Each path below is one point turned by a fixed rotation once a step. After each direction that follows a path, write how fast that rotation turns it, in deg/step (0 if it stays still).
Each turn is a multiple of 5 degrees from 10 to 175, or 0.
Each row of a path follows its step; steps can be skipped.
Path 1:
step 0: -0.943 1.610 1.155 -1.079 -0.518 -1.903 0.061 1.396 0.554 0.286 -1.299
 0.042 0.783 0.332 1.022 1.936 -2.915 -1.551 -1.110 2.918 -0.217 -2.969
 -0.238 1.109 -0.299 0.631 4.321
step 1: 0.788 -0.386 -0.285 -0.116 2.332 3.474 1.461 0.317 -1.629 0.195 3.000
 -0.001 -1.653 0.545 -0.124 -0.994 -2.005 0.677 0.295 0.941 -0.841
 -3.091 1.041 -0.145 2.222 2.687 1.988
step 2: 0.503 0.348 2.499 -1.848 -1.364 1.134 -0.108 3.858 0.509 -0.239 0.334
 -1.824 1.866 -0.918 0.662 -0.131 -2.971 -1.076 0.609 0.613 -0.486
 -1.668 -3.154 -0.900 1.129 1.742 -1.880
step 3: -1.076 -1.861 -3.346 -0.408 1.536 -0.574 -0.348 0.158 -1.145 2.188
 -1.799 0.336 -0.923 1.568 -0.856 -0.235 -4.011 -1.265 2.634 -0.541
 -1.592 -1.246 -2.233 0.304 0.818 1.370 0.692
step 4: 2.494 -0.370 1.890 -1.458 0.715 2.303 -2.407 -1.251 -0.200 3.055 1.467
 -0.701 0.124 0.164 0.183 0.775 -3.370 -0.858 -1.636 0.170 1.388 2.071
 -2.462 -0.437 -0.075 0.840 1.954
step 5: 0.554 0.321 -0.268 0.493 -1.596 1.451 1.452 1.443 0.077 0.941 -3.855
 -1.814 -3.837 -0.823 1.896 0.269 -2.388 -1.261 0.723 2.226 0.954 -1.001
 -0.520 -0.893 -0.683 0.534 2.388
step 6: 0.522 1.084 0.983 -1.151 0.443 -0.409 -0.196 -1.009 -0.087 1.083 -0.229
 0.228 0.054 1.932 1.212 -0.479 -1.590 0.847 0.266 3.244 -0.963 0.729
 0.591 -0.733 4.851 3.757 1.825
step 7: 0.284 -1.840 1.194 -1.232 -1.688 1.090 1.030 2.617 0.684 0.034 2.243
 -0.793 -2.590 1.941 0.596 -1.780 -3.824 2.112 0.268 2.061 0.341 -0.701
 -1.522 0.181 0.840 -1.701 -1.010
step 8: -3.249 0.349 0.848 -1.385 1.878 -0.963 -0.538 1.453 0.912 1.119 -0.365
 1.651 0.143 -0.431 0.005 3.745 -3.540 -1.553 2.305 2.203 0.570 -0.821
 -1.086 -0.230 1.596 -0.046 0.622
step 9: 0.671 -0.411 0.162 0.813 -0.688 1.534 0.717 -0.068 -1.444 2.805 2.272
 1.149 -0.508 1.830 0.077 1.106 -4.930 -0.288 -2.085 -1.497 -0.548
 -2.072 1.553 -0.434 -0.146 1.209 1.987
step 10: 0.877 2.190 2.778 0.743 -0.132 1.579 -0.469 2.266 -0.238 -1.900 0.728
 -2.127 -0.055 -0.601 0.697 -0.187 -2.515 -2.030 2.513 0.487 0.759
 -1.222 -2.193 -0.317 -0.201 1.317 3.521
Directions:
-0.609 0.066 -0.269 0.140 -0.020 -0.357 0.039 0.494 0.881 -0.648 -1.299
 -0.246 -0.219 0.456 0.009 1.228 0.469 -0.970 0.349 0.673 -1.151 -0.365
 -0.465 -0.405 -0.392 -0.202 0.079 -> 135
1.053 0.065 0.507 -0.532 -0.757 -0.007 -0.016 -0.322 0.087 -0.151 -0.592
 0.203 -0.198 -0.450 -1.119 -0.193 -0.008 -0.562 0.281 -0.393 -0.190
 0.189 0.956 -0.411 -0.046 -0.506 1.754 -> 70
-0.158 -0.582 0.263 -0.580 -0.527 -0.712 0.043 0.405 0.152 -0.509 0.058
 0.063 0.028 0.129 -1.042 -1.184 -0.031 0.374 0.927 -0.164 -0.896 0.390
 -0.736 -0.274 1.150 -0.046 -0.939 -> 80
0.467 -0.386 0.154 0.223 1.023 0.621 0.441 -1.451 0.000 0.029 0.102
 1.395 0.096 0.620 -0.499 0.070 -0.066 -0.563 -0.180 0.578 -0.856 0.195
 0.410 -0.294 0.222 0.696 -0.549 -> 140
-0.515 0.108 0.555 0.005 -0.337 0.553 0.442 0.685 -0.400 1.067 -1.095
 0.386 -0.074 -1.327 -0.233 0.521 0.137 -0.046 -0.075 -0.221 0.205
 -0.067 0.779 -0.765 0.466 0.339 -1.126 -> 115
0.036 0.841 0.211 1.221 -0.403 -0.023 -0.279 -0.854 -0.912 0.557 -0.010
 -0.797 -0.287 0.318 -0.264 0.000 -0.252 -1.327 0.439 -0.978 -0.096
 0.452 -0.809 -0.122 0.053 -0.187 -0.429 -> 55
0.092 0.142 -0.136 -0.095 -0.742 -0.407 0.134 -0.735 0.668 0.205 -0.204
 -0.012 -0.978 0.695 0.880 0.411 -0.210 0.375 0.290 0.749 0.763 1.326
 0.658 -0.405 0.783 -0.744 -0.381 -> 40
